Each path below is one point turned by a fixed rotation once a step. After each direction that follows a path, write how fast that rotation turns it, in degrees each step (0 if it stays still).
Each turn is a multiple of 5 degrees from 10 to 175, or 0.
Each row of a path follows its step; steps can be skipped.
path 1
step 0: [ -6  34  12   5   2 -26  -5   8  14  -5 -12  -1 -13  11  -8   5 -11  22
  -8  28 -21   3  -3 -19 -18   0 -21  10  -9  10 -16 -15  10   7  -3   8
  -8 -26 -20  19  15   1  -4   2  -4 -10  -2 -21  15  -8  -1   1   9  -6
  36  -4  -2   4  -9  18 -10  -1]
step 1: [-16 -13  40  -7  -7  18  12 -16  35  -3  15  -1   9   4   9   4 -20 -10
  21   3 -15  -2  -1  14  -1 -16 -16  16  14   1  -5 -30   8   3 -11 -22
   3 -25   3  15  17 -10  16  10  13  -4  -3 -14  -6 -11   9  -8 -13  -7
  -5   5 -16 -11  10   2   6  -6]
step 4: [  3   6 -12  -4  -9  -3  -6 -26 -15 -13  -4 -15  -8   5 -11  15  10   4
 -32 -12 -13  23  -1  13   1  26   0 -14  -4  -5   5   1  15   7  -8  11
   1  13  -2 -27   8  17  16  14 -17 -11 -20   7   2   0  13  13  14  -7
 -30  27   1   5 -17  -8  29  -9]
step 5: [ 10  -6  -9 -19 -19  12  -5  16   2 -14 -16 -16  -2   0  10   9  17   6
 -14  14   1  18   6 -16  -2  -5  -6  -6 -21 -19  -5   8  -2 -16  14  10
  31   1  -3   6  14   0  -2  -5  -5   7 -38 -12  26  14 -16 -25   8 -11
 -11  -9   9  11  29   2  12  -7]
step 6: [  5  11  11   2  14   7  -9  -7  11  -3  -6  10  31  23  17  -8 -16 -22
   0  -7   9   4  18   1 -19  22  10   2  -8   2   8 -24  -1 -24   1  22
   7  17 -17   4  -1   6  -7   7   6 -13 -13  -4  25 -11   2 -22 -14 -13
  28   5  20   4  12 -12 -19   2]
step 7: [  1   1  17   7  17  13  11   9  19   4   9   0  18  -5  -1  -4   0 -10
 -11  -1  10 -10  31 -15 -15 -25  17  20  23 -19 -16  24   6   0  -9  11
   0 -23 -15 -25 -17 -18 -14  -7  20   6  -8   0   3 -23  12  -6   9   2
   0   3  -5 -18 -16  -9 -13  13]
step 8: [ 16   3  -6   7  -5  -2 -16 -18  10  10  13   0 -10 -13   6  11  -3 -10
  19   3   0  18   4   5 -35 -29  22   3  32  12  16   5  -1  -3  14  -7
  -9  -6 -14   1 -21  22 -15   8 -14  17  21  20 -22   5 -15   3  15   3
   5 -12  -8 -12   2  11   6   9]
step 9: [-15  -8 -34   7 -26  -6  -2 -13  -8 -20   3  13  -8  -3 -20 -22  -7  -6
  13  -7   8  16   1   2   1   1 -10  -6  11 -22  -1   3 -10  -9   6 -24
 -29   6  -3   3   8  12  14   5   8   3   3  13   1   7   6  -5  10  32
  -4 -30 -27   4 -22 -17  -5   1]
step 11: [  9 -13 -11  14   9   4  11   9  -2  -5 -22  11  -9  -6  17  13   7  16
  32   2 -14 -28 -12   8  -5   9  -3  18 -16  -9 -24  11  -6  -2 -17   9
   7   7  12 -19  25  30  -2  22   8  14  -2 -17  16  18   2   7  -6 -11
  11   7  20  22  -3  -5  -6  -3]
step 12: [  1  12   4   1  -5  -4  -1  35  13   5  22 -11   9  -3   9   0 -11   6
  -6   0  -6 -40  21   9  -1  -3   5 -16  -6 -17 -10 -29   1  -6  -7  -3
 -17  21   5 -17  -4   9 -11  -6  -4  -3   4 -23   4  11  -8  14 -12 -26
  -8  -5  10 -26   2   4  -8 -31]
step 13: [ -4  20  19  25   7  -6  19  13 -17  13   4  -7  -4  -5 -20  19  11  -2
   2  15 -10 -28   2 -11   5  -3   4  -7  15   2   1 -22   2  -6  22  11
   0  -7 -23  37 -13  12 -12  -7   2   9 -22 -10 -11 -12  20  -6  -2  11
  -6  -7  10  -9 -21  27  -2   0]
Directions:
[-1  5  3  0  3 -1  4  0  2 -1  6 -8  2  3 -5 -6  1 -2 -3  7  6  0 -6 -3
  1  8 -1  1  2 -2  3 -4 -2 -1 -7  0 -5  7 -7  2  3 -3 -3 -3  2 -2  1  3
  0  2 -1  3  4  0  4 -3  0  3 -4 -3 -6 -4]  115
[ 7 -4 -3 -2 -1  9 -8  3  2  2 -2 -1 -4  1 -3 -1 -9  2  1 -1 -2 -5 -3 -2
  4  5  5 -2 -2  2  4 -3  0  3  3 -4 -6 -3 -3 -4  3  4  2 -1  2  1 -4  3
  3 -1  3  0  3 -1  6  3 -5  2  4  3 -7  3]  130
[ 0  9 -1  6  3 -1  0 -1 -1 -4 -1  4  5  0 -7 -2 -4  2 -7  0  0 -7  2  1
  4  1 -2  0 -5  0  0 -1  0 -1 -5  6 -1 -6  1  2 -5  1 -2  4  0 -7  0  5
  0 -1  5 -1 -5  5  2 -5 -3  0  5  2  4  6]  110
[-5  7  3  4  0  0  0 -4  4 -7 -3  2  0 -2  3 -8 -2 -1 10 -3 -2  1  0 -4
 -6 -2 -3  1 -2  2  0  2  1  3  2 -3 -3 -4  3  0 -4 -6  2  0 -3  4 -1  2
  0 -6 -3  6  9  0  2 -3 -6  2  3 -3 -1 -2]  45
[ 6  0  0 -4 -4  0  1 -3  1  2  5 -3  2 -2 -2 -4 -5 -1  0  2  6 -4  1  5
  1 -1  1 -2  3  2  5  3  5 -4 -4  2 -4 -4  5  7  3 -4 -1 -2 -1  3  3 -6
  0  1 -4 -1  4 -6 -5 -1  3 -6 13 -3  2  1]  160
[-4  3  1  5 -2  0  0  2 -4 -3  2 -2 -3  6  6 -8  3 -1  3  2  1  1  4  9
  2  1 -2 -5  1  0  5  1 -1  8  4  0  3  2 -3 -5  0  1 -3  1  1  2  1  0
  5  9 -4 -5 -4  1 -1 -5 -4 -4  5  6 -4  3]  110
path 2
step 0: [ -2  17 -10  -9  16  20   6   8   0  17 -16  -4  -3  -6 -29  16 -25   3
 -15   6   4 -13 -12   7   6 -10 -10   0  16  -1  21  -9   0   7 -28  -1
   4 -20 -16 -26  -8  -1   1  12  18  28 -21   0 -29  -4 -18   3  -8  10
 -25  -9  18  25  20  13  20 -12]
step 1: [  1  13 -17 -24   9  26   8  24   4  19  -7  -3  26  10 -33   5  -5  14
  -3   8  -2  -7   3 -16 -13  -2  -7   9  15 -11   9  26   1   2  -4   0
  11 -25 -18   3  -8  -2  10  10   3  -9 -10   5 -34   6 -12   4  18   4
 -25   0  14  44   8  -3  15  -4]
step 3: [-13 -13 -25 -14 -19  -6  10   0 -27  10 -15  29  12   9 -18   8   2  -2
 -16   5 -23  -3  -8 -10  -5  22 -13   6  19 -12  -5  18  -9  10  -8   2
   5  -5   2 -27  -7  -6  31 -21  -5   9   0 -14 -28   8 -13  -1   5   6
 -22   4 -10  30 -16   1  18 -25]
step 4: [-23   4 -16 -41  -5  16   1  10  -4  21 -19   7   1  16  -7   2  -7   8
 -14  20   2  -2 -33  23   5  29   2  -2  26   2  -5  17  -7  -2   8   2
  -1 -14   4 -11  -2 -14  17 -11 -15  18  -4 -17  -1  10 -24 -23   2   7
 -12   3 -19   0  -7   3  27 -24]
step 6: [-16 -13 -15  -6   4  14   1   8  -9  11 -15   4  21  24  10  16  -8  13
 -18  10 -21  -7 -19   6  -7  -5  23   4  22  -6  12  27   2  -4  32  -5
 -27   7 -18  -1  -3   1   3  19 -16  -3   7  23 -11   8   1  -8 -27  -4
  -8  14 -10   3  -2   8  33 -29]
step 7: [-22 -22 -15   0   6 -19  17   8 -18   1 -28  -5   6  11   1  -1 -27   8
 -11   8 -18 -10 -25  13 -17   4   7   4  25 -22  19   3   6  -2   2   5
 -13 -10  -1 -10  19 -22  -1  20   6   7   8  12 -19 -11  19 -10 -41   6
 -11 -10   6   5 -17  -3  17 -16]
step 8: [  8 -28 -10  -3  -4  13  -3   4 -20  17  -5   8  -4  15  -4   2 -16  12
 -11  16  19 -19 -17   5 -24   2  31   8  29   6   1  10   1   7 -18  -2
 -11 -14 -10 -18  21 -12  17  27  11  13  -6  14 -20  -6 -15 -10 -38  -6
  -5  -2  15  13  -6 -10  23   6]
step 9: [  6  -6  -6 -21   1  -8  -9  24   0  18 -12  -2  13  -2   0 -22 -15  14
   6   0  26  -5   3   4  -6   4  12   2  12 -17  10  24  -4  17   3  -9
  -8 -24 -11 -21  11 -11  -2  40   7   1  -8  -1 -12 -28  -9  -7 -22   0
 -28 -18   7   5  13 -19  37  -4]
step 10: [ 11 -13   5 -17  14  -5  -8  26  -8  11  -1   0   2 -18 -13 -24  -9   1
 -10   4  -8  -4   6 -33   6  -1  12   1  17 -28   7  31  -2   4 -19   3
 -10 -20  -3 -27  18   1  15  17   4   7   1  18 -16   3  -4  17 -24  -4
 -24  24 -10   4  18  -3  35  -1]
step 12: [-20  10   7 -37  22 -10  -2  17  -9  20   0   6 -12   4 -45 -27  -8 -13
  -9  10  -4   8 -15   2 -14  18  -3   4  19 -11  13  20  -9   1 -18 -20
  14  -9 -13   2   1  -9   6   5  23   6   4   7 -22  12 -22   7  -7  -1
 -13   6   2  18 -22  14  18   2]
step 13: [  0  14  16 -35  -2  -6 -18   6   4   9 -29  14  -4  -3 -23  14  -5   4
  -2   1   7  15 -10  12  -2 -13   3  21  16  -3  14  24  -9  21 -15  -6
   8  -8 -31   6 -20   2  15   3  23  12 -10  12  -6  16 -29   4 -11  -1
 -15   3  -7  15 -15   4  24 -28]
Directions:
[-6  4 -1 -3  3 -4  2  5  5  1 -8 -7 -4 -2  1 -2  3  6  4  3 -2  3 -4 -4
  4  6 -4  5  3 -2  0  4  3 -6  2 -4  4 -5  4  4  6 -2  2  2 -1 -1 -1  3
  6 -2  3 -2  0  3  0  2  0 -1 -2 -3 -4  5]  135
[ -5  -3   1   6   2   0   7   2  -2   0   3  -3   2   5   3   1   2   0
   4  -8   8  -5   1   4   1  -1   0   1   1  -5  -5  -2   6   1  -2  -2
  -6  -2   3   0   0   3  -1   5   2   2  -1   4  -3  -2   2  -3 -10   6
   5   4   1   0   7  -2   3   5]  35
[-1  3  0 -4 -2  0  5  2 -4  1  6  3  1 -4 -5 -5  1  0 -1 -4  2  4  2 -6
  5  3  4  1  4  1  1  2  1  2 -2  4 -1  0  2  3  4  2  6 -2  6 -5 -3 -6
 -4 -2  0 -1  4  0 -5  3 11 -4  9  0 -3 -4]  40
[ 1  0  3 -1 -2 -4 -3  1 -2 -3  0  7  5  1 -2  1  1 -2  4 -3 -4  1  1 -7
  3 -9 -1  4  4  3 -1  4 -1  0  5 -7 -3 -4  1  1 -7  1 -4 10  1 -4 -1 -4
  6  4  1  3  2  2  3  0  1 -3  0 -5  7  0]  95
[-1  2 -3  2  1 -2  5  1  2 -2  2  7  3 -2 -2  2 -4  7 -4 -1 -8 -4  0 -3
  5 -2 -3 -6  2  2  0  7 -1  1 -4  2 -1  4  4 -5  2 -8 -2 -6  3  4 -4 -1
 -1  0  2  0 -6  4  9 -3 -2 -5  0  1 -3  0]  95
[  1  -4   0   0   2   0  -3  -2  -1   5  -1   4   4  -4  -5   2  12  -1
  -4   3  -3  -1   1   3   1  -2   1   2   1  -6  -1  -2  -4  -6  -2  -1
  -3   0  -1   2   2   6   0  -4  -3  -2  -2   5  -1   3   6   1  -3   4
  -6 -11  -1  -8   2  -3  -1   1]  90
path 3
step 0: [ -5 -26  19   3  10 -21  -9   7  -2 -14 -25  -3   6  -5   4  10   1   7
   0  14 -26 -23   1  23   8   7  -3  14  11 -13  -1   0   1  -3 -15  19
  32  27   4 -11 -10   4   4  11  -5 -29   8  17   4  -4   8 -19 -17  21
  -4 -19   6  -6  10   6  -2  13]
step 1: [ -6   5  20 -22  12  -6 -16  17 -11 -18  -3  15   0 -30  21   2   6 -19
  18  -5  17   7  -6   1   4   6 -15 -20   6  -5 -13  17  11 -14  -1  16
  21   5 -14  -7 -31   4   4   6   8  -9   8  -8   4 -25   2   6 -21  -2
   2 -28  11  12  -8  15   4   9]
step 5: [  7  -1  42   7   1  -2  10  -8   3  29  -3   9   1 -20 -21 -29  25  -9
   8   2   3 -17  10   0 -16  -7 -23   0   5   6 -10 -15  -1  -1  11  11
  11  11   8  -4  11  -1   5  -2  -7  -2  -3  -7  33  -2  15  -9  -3   3
   3 -20  -8  -7 -23  29  -3   6]
step 6: [-15  11  -2   5  -2  -2  -6   7  20  -1  -5   5 -29  -6  14  13  20   4
   2   5   5  -4   4   4  26  -2 -13 -15  -6  -2 -24   1  -5  -1   9  12
  21  -2   2  -5  22   2  30 -14 -31 -11  -1 -17  37  17  18 -15  -1  -1
  -5  -6  18  -3 -15   4   2  17]
step 7: [ -7 -29  12 -16   7 -11  24   2   5  15 -10   6 -19  -4  -3 -16   6 -23
  -2   6  -5 -14  27  -6   7 -10 -17   4 -15   8 -11   2 -10  -5  -4  19
  20  16  -1  10   1 -22   3 -10  21 -10  10 -14  24   3  17 -27 -14  17
  19   5   2   7  -8  15  -4  15]
step 8: [-15  12  10  -1   3 -12 -11  18   3   3  21 -13 -10 -21   2   4   5 -14
   1  23 -14  -5   9 -14  18  13 -21 -25  -5   4   7 -12   1 -21  14  25
  16   2  22   2  21  13   3  -3   1 -18  -8 -10  20  -2  -6  -2  -6  -3
  -3   0  12   5  -9  27   8  35]
step 9: [-16 -13  11  18  -6   2  35   2   8  -3 -17   5 -24 -12  22   2  10  -9
  11  17  -7 -31   4   1  20 -16 -18 -16   0   3   0  23  -4 -24 -18   8
  25  15  15   0  -9  17 -11 -11   6 -10  -2 -14  12   5   9  -8  -1   8
   5   4  -4   7  18  -2 -12  15]
step 10: [ -4  -1  -5  -5  24   5   5   0   4   8  28 -12  -7  -8   1  -7  -3 -15
   7   7  -4   9  16   5  20 -19 -28 -11  -5 -11   6  11   0 -21   5  12
  39  -7 -11 -21 -20  -2 -13  -9  15 -18 -12   4   3   2  -1   6  -5 -13
  -4   7  -2  -3 -12  34   2  27]
step 11: [ -3 -14  -5   9  -4  15   3 -19   6   1 -16   2   1 -34   3   4  15   7
   3   6 -27 -27  -3   3   5  18 -22 -11  16  -3  -5  -4  -9 -20 -37  11
  31   3  16 -16   8   4 -22 -18   1 -12 -14   8  -9   3  -4  -5  -7  -7
   0   5   7   7  -2   6  13  21]
step 12: [-21  16  15   6   1   7  -5 -11  -2   7  12  12  11 -16  -2  -1   3 -11
  19   1   6 -23   4   5  -4 -27 -35  -3   6  -8 -28  14   5 -17  -1 -10
  33   7  -7 -18 -25 -12   2 -20  20 -19 -22  -6   9  -8 -11  10   3   6
  -5 -12  10 -15   6   6   4   0]
step 13: [ -7  -3  -5 -19   9  15  -6 -10  -1  18  -7  -2   6 -16  -1   4  24  10
   1   2 -12 -30  -4  15  -2  -7  -7  12   4  -2 -19  15  13   4 -16  24
  15 -13 -21 -27   1  14  13 -26  -7  -6  -9  17   6  19  -8   4 -20  -6
  10  10  20  11 -11  13  -4  30]
Directions:
[ 1  0 -1  5 -4 -3  2  7 -4  1  8  3  4 -6  2  6  1  2  3  2 -5 -2 -2  3
 -4 -2  1 14 -4  3 -4  0  4 -2  2  4 -2  1  7  2  0  0 -2 -3  2  2  4 -2
  0 -6  0  5 -2  5 -3  0  3 -1  0  0  1  1]  90
[ 3 -2  5 -1  6 -1 -5 -2 -2 -2 -2  3 -5 -3  2  0 -1  2  4  0  5 -6  1  8
 -4  5  1  1 -1  1  2  5  5 10 -1  0 -1  1 -1  1  0  2  6  7 -2  0  6 -2
 -6 -1 -3  2 -1 -1  1 -2  3 -9 -3  3  6 -4]  25
[ 2 -4 -5 -2 -2  3 -1 -2  1 -1  1  6  2  6  7  4  0  1  5 -4 -4 -3  0 -2
 -3  2 -5 -2  4  2 -3  0 -8  3  6 -1 -1  1  3 -4 -1  6 -2  3  9 -2  5  2
  8  3 -1 -2  0 -4  1 -3  4 -4  1  7 -3  2]  0
